Some points, each followed by its number:
{-22,  31, -48,  47, -10,  22,  57,  51} 0
{ 43, -14,  36,  42,  63, -86, -44, -51} 1
{ 67, -26,  27,  67,   1,  11, -43,  14} 2
{ 37, -39, -17, -66, -52,  62,   3,  27} 3
{-83,  -6,  10, -16,  72, -65, -30,  12} 4
{ 35, -14, -26, -20, -69, 105,  48, -11} 5
{ 18,  60,  45,  19,  81, -60,  -9,  23} 6
{-54, -10,  51, 105,   6, -20, -52,  29} 7
{ 20, -15,   6, -68,  21,  30, -40, -19} 8
{-71,   5, -29, -29,  63,  -4, -18,  -3} 9
{ 23,   3, -24,  17, -19,   3, -24, -20} 10
{ -3,  -1,   2, -65, -62,  68,  -9,  25} 11
{-29, -40,   5, -97,  38, -16,  -5, -10} 12
{-15,  19, -11,  12, -26,  23,  48,  19} 13
{  5, -52,  -1,  48, -23, -36,  75, -32} 14
{ 20, -18, -22,   8, -27, -11, -25, -25} 15
Which three points above are nearest to each new point? Their numbers follow each, smallest number first.
{-72,  -9,  17, -16,  66, -69, -18,  20} 4 9 12
{-39,  -4, -11, -52,  30,  23,  94,  26} 0 12 13
{ 22,  56,  49,  12,  74, -42, -16,  26} 1 4 6
{ 60, -20,  22,  49,  -8,  23, -43,   1} 2 10 15
{-12,   6, -15, -57,  22,   5,  76,  58} 0 12 13
{ 28,  -4,   6, -63,  16,  24, -58, -20} 8 10 15
{ 28,   3, -36, -40, -63, 109,  42, -13} 3 5 11
{ -8,  86,   1, -99,  -1, 127,  52,  60} 3 5 11
{ 60, -27,  45, 127,  10, -27, -51,  28} 1 2 7
{  4,   9,  39, -20,  27,  20, -48,  29} 8 10 15
{-39, -19, -18, -13, -29,  30,   5,   1} 10 13 15
{ 35,  57,  45,   6,  63, -50, -10,  29} 1 6 10
{-18,  15,  44, -38,  32,  36, -46,  41} 8 9 11
{ 29,  -1,  35, 127,  46, -77, -24, -33} 1 2 7
{  25,  -41,   14,   13,   29,  -70, -127,  -29} 1 2 15
{ 22,   4,  -7, -48,   5,  47, -16, -20} 8 10 11
{-53, -17,   0, -52,  16,  26,  78,  27} 9 12 13
{  6, -66,   8,  56, -26, -33,  61, -37} 13 14 15
{ 75,  23,  71,  33,  16,   8, -78, -33} 1 2 10
{ 28, -76,   0,  -3,  39, -83, -34, -50} 1 10 15
{ -4,  85,   9, -94,   7, 127,  49,  62} 3 5 11
{ 15,  15, -10, -80,  22,  31, -10,  -8} 8 11 12
